Look-ups in named tables: a row name and a column name give one cell, copied from the table.

Table ligeno
,fol,tol,dugoze,potok,mevi
zerup,130,992,798,1034,1142
loluvid,-473,3174,1731,644,2765
barozuf,2889,-1030,-4519,-3613,731
kemo,-606,-2877,1929,1745,-1285
pitupe,-420,-1591,590,1713,-2003
kuru,2861,5684,1605,464,5180
sep,-1538,-3820,1337,2814,-2117
zageb,561,5401,1345,760,4769
zofis,-3341,-7025,1319,4106,-3681
rukif,180,3083,1452,556,1425
vitiv,-82,3049,1911,612,1591
sogaro,49,2732,1415,575,1397
ziv,925,4554,1522,932,3985

zofis, mevi => -3681
zofis, potok => 4106
pitupe, dugoze => 590
loluvid, tol => 3174
sep, mevi => -2117
rukif, fol => 180
loluvid, fol => -473
vitiv, mevi => 1591
kuru, mevi => 5180
zerup, potok => 1034
Which row has the largest tol? kuru

Table fegoba
	labam	zuva	fak	mipo	molozev	gofibim	digadim	fiti	degiban	tif
res	108	115	140	127	115	130	122	111	142	87
zuvus	134	109	164	138	117	130	141	123	144	143
rab	120	146	124	103	159	147	137	136	105	118
gidosin	129	128	127	108	136	101	133	113	163	58
kepa	123	124	150	138	118	117	118	124	131	132
dib	117	142	141	115	118	147	140	100	93	163
mig	147	124	77	143	124	157	119	142	117	195
ripiboz	103	125	123	123	126	117	102	116	156	98
rad	134	116	104	135	112	152	131	131	124	98
mizona	137	122	118	122	123	128	115	102	114	181

kepa, tif => 132
res, digadim => 122
kepa, gofibim => 117
rad, zuva => 116
ripiboz, digadim => 102
dib, molozev => 118
dib, fiti => 100
res, tif => 87
zuvus, digadim => 141
kepa, zuva => 124
ripiboz, fiti => 116
rad, labam => 134

Table buzov
,pimimi,mevag,zili,rud
gifaf,69383,47155,47065,52581
fid,33197,65700,76191,40913
putu,62723,54564,59753,51210
zamubid,62190,55183,61165,51056
dil,21154,64784,63544,52225
kagonus,71314,57960,68848,50743
nim,24179,64556,68677,53018
kom,84696,63276,82406,50320
pava,65961,48459,48862,52749
nokef,67088,47986,48608,52768

zamubid, mevag: 55183
putu, mevag: 54564
fid, rud: 40913
fid, zili: 76191
nokef, rud: 52768
putu, zili: 59753

nunaro.csv
,repuv,suzu,nuko,gizo,nov,bezu,zat,zaki,mubup,guv
pitup,0.38,0.39,0.37,0.22,0.20,0.35,0.25,0.29,0.34,0.33
ger,0.32,0.33,0.32,0.34,0.30,0.32,0.34,0.29,0.32,0.32
zit,0.24,0.25,0.24,0.58,0.63,0.29,0.06,0.75,0.28,0.33
lutul,0.32,0.30,0.33,0.30,0.54,0.34,0.26,0.47,0.27,0.32
togaru,0.41,0.45,0.39,0.21,0.96,0.33,0.36,0.27,0.25,0.33
vom,0.45,0.44,0.46,0.03,0.42,0.40,0.27,0.44,0.34,0.33
zab,0.34,0.34,0.33,0.27,0.17,0.32,0.28,0.47,0.36,0.33

What is the mubup of zit in nunaro? 0.28
What is the zat of lutul in nunaro? 0.26
What is the guv of lutul in nunaro? 0.32
What is the gizo of zit in nunaro? 0.58
What is the nuko of pitup in nunaro? 0.37
What is the mubup of vom in nunaro? 0.34
What is the gizo of ger in nunaro? 0.34
What is the zat of togaru in nunaro? 0.36
What is the nov of zab in nunaro? 0.17
What is the repuv of zab in nunaro? 0.34
What is the mubup of ger in nunaro? 0.32
What is the mubup of pitup in nunaro? 0.34
What is the guv of ger in nunaro? 0.32
What is the repuv of zit in nunaro? 0.24
What is the guv of zab in nunaro? 0.33
Which row has the largest nov? togaru

